(in the rows, 128 means zero)
Named moves (each a turn or a mirror), then the moves between two rows, first move first; the first pair answered:
J:
[144 135 164 122 117 149 154 119]  ->  [102 110 136 116 129 154 160 121]
[135 146 133 126 153 138 144 130]  ->  [122 142 126 123 154 141 145 129]
[108 141 122 134 113 106 145 110]  ->  [118 147 128 136 109 104 143 110]
N:
[126 163 150 125 121 152 170 139]  ->  [ 87 147 131 124 103 106 154 109]
[129 164 170 137  96  85 125  88]  ->  [127 110 126 124 114  67  82  87]
[115 125 137 143 107 118 160  62]  ->  [123  81 104 131 127 115 126  71]
[ 64 135 131 142  94  81 116  97]  ->  [101  75  87 125 139 106  74 127]
K:
[141 162 156 137 138 143 134  94]  ->  [146 149 150 135 134 119 111  83]
[142 171 179 135 156 182 166 169]  ->  [ 94 186 184 143  97  87 147 101]
[112 128 128 134 113 138 106 127]  ->  [120 126 124 134 117 144 106 131]
[149 162 146 116 127 130 157 139]  ->  [145 157 141 118 112  93 138 119]
Y:
[ 98  84 106 127 134 138 130 118]  ->  [123  88 115 129 144 164 133 137]
[ 97 168 144 138 115 123 155 118]  ->  [ 86 163 136 136 119 128 161 121]
[173 102 118 113 148 131  79 159]  ->  [181 111 125 117 133 116  72 148]
Then:
(two moves a pair)
[ 98 131 108 147 123 120 159 114]  ->  [169 145 137 149 116 114 130 118]
N, J
[108 146 152 124 130 134 138 133]  ->  [130 117 132 120 138 111  98 133]
K, N
[104  99  98 162 148 164 145 137]  ->  [161 146 155 178 105 119 124 113]
J, Y
[ 89 114 102 116 151 145 150 134]  ->  [ 91 133 118 119 145 153 165 137]
N, N
[118 118 128 121 158 112 118 120]  ->  [128 130 143 125 150 104 112 113]
J, Y
[ 92 144 120 128 131 152 156 128]  ->  [ 84 145 123 129 120 135 151 118]
Y, N
[105  70  84 103 133  92  99 126]  ->  [ 92 147 141 118 130 168 196 153]
N, K
[163 125 134 138 133 115 112 125]  ->  [142 132 135 143 122  99 115 110]
N, Y
[148 146 134 155 154 176 177 158]  ->  [ 74 120 101 151 120  87 150  97]
N, N
[ 73 139 116 137 134 116 156 126]  ->  [108 139 126 135 116  73 116 106]
J, N
[ 74 169  99 148 142 164 169 161]  ->  [ 71 128  67 140 126  81 100 122]
N, K
[131 151 149 120 132 140 142 140]  ->  [149 127 136 115 131 109 101 129]
K, K
[128 144 138 125 150 151 170 109]  ->  [105 136 125 121 148 139 167 101]
N, Y
[ 67 123 150 131 123 135 149 115]  ->  [101 128 159 131 140 169 159 142]
Y, Y
[197 152 152 123 129 125 127 132]  ->  [133 163 149 129 100  81 138  92]
K, N
[172 150 163 114  89  54  91  95]  ->  [214 126 149 106 165 169 123 178]
N, K
[ 70 164 145 127  99 127 156 114]  ->  [ 68 116 106 114 105  92 108 103]
J, N
[139 165 159 144 123 142 145 130]  ->  [152 116 120 133 132 105  86 123]
N, K
[112 143 147 152 157 184 186 143]  ->  [153  85 110 139 138  81  72 104]
K, K
[102 154 136 138 118 126 148 113]  ->  [139 149 139 137 111 104 116 108]
N, J
[121 116 143 128  91  60  94  91]  ->  [155  65 103 110 147 111  76 140]
J, N
[158 156 163 139 105 110 140 119]  ->  [102  92  96 122 148 142 144 139]
J, N
[131 132 133 143  87 130 135 102]  ->  [159 122 126 136 113 163 133 130]
K, K
[ 84 120 113 135 129 149 147 130]  ->  [ 95 138 130 141 121 153 157 131]
Y, N
[200 121 130 149 142 156  99 182]  ->  [146 150 143 159 145 192 163 184]
J, N
[130 110 100 110 148 147 110 125]  ->  [ 97 137 116 119 135 158 148 120]
K, N
[168 143 152 143  90  75 119  85]  ->  [157  68  86 121 137  97  95 115]
Y, N
[118 156 140 142 113 130 147 115]  ->  [126 143 131 137 108 100 122 106]
N, J
[ 85 139 123 132 102  98 120  86]  ->  [ 94  90  86 118 154 154 118 134]
Y, N
[125 111  96 136 147 136 132 145]  ->  [152 145 135 144 135 144 147 147]
N, Y
[149 102 110 132 128  62  68  82]  ->  [116  61  66 122 175 118  94 118]
Y, Y
[ 75 158 139 132 123 141 161 123]  ->  [ 98 163 151 133 133 161 167 140]
Y, Y
[ 98 130  73  93 161 189 146 172]  ->  [188 206 158 114  92 123 111 135]
J, Y
[ 82 112 103 131 145 168 160 157]  ->  [ 67 126 111 135 131 152 165 142]
N, N
[120 130 122 128 146 157 150 153]  ->  [ 87 135 124 130 130 135 157 130]
K, Y
[ 79 141 120 138 124 154 157 123]  ->  [ 97 124 107 132 145 171 147 140]
N, Y
[219 166 188 161 155 165 143 166]  ->  [187 163 181 163  95  51  90  93]
K, K
[113 176 159 138 105 128 168 126]  ->  [191 114 123 122 141 132  96 153]
K, K
[118 176 151 138 111 149 163 124]  ->  [104 163 139 137  91 101 129  97]
N, J
[177 139 157 120 129 127 120 145]  ->  [171 141 159 120 119 109 116 133]
N, K
[131 156 138 151 155 132 138 165]  ->  [126 142 129 148 136  83 102 134]
N, K
[147 146 129 142  91  78 129 141]  ->  [171 152 136 141 102 103 135 160]
K, N
[131  92  77 115 138 179 125 175]  ->  [202 153 145 132  88 124 100 144]
J, Y
[175 138 142 126 143 143 118 149]  ->  [120 151 141 134 106  88 122 105]
N, N
[120 129 131 136 127 106 136 114]  ->  [152 122 134 133 143 127 130 134]
K, N
[144 153 129 127 117 100  92  95]  ->  [175 143 128 123 139 132  91 121]
N, N
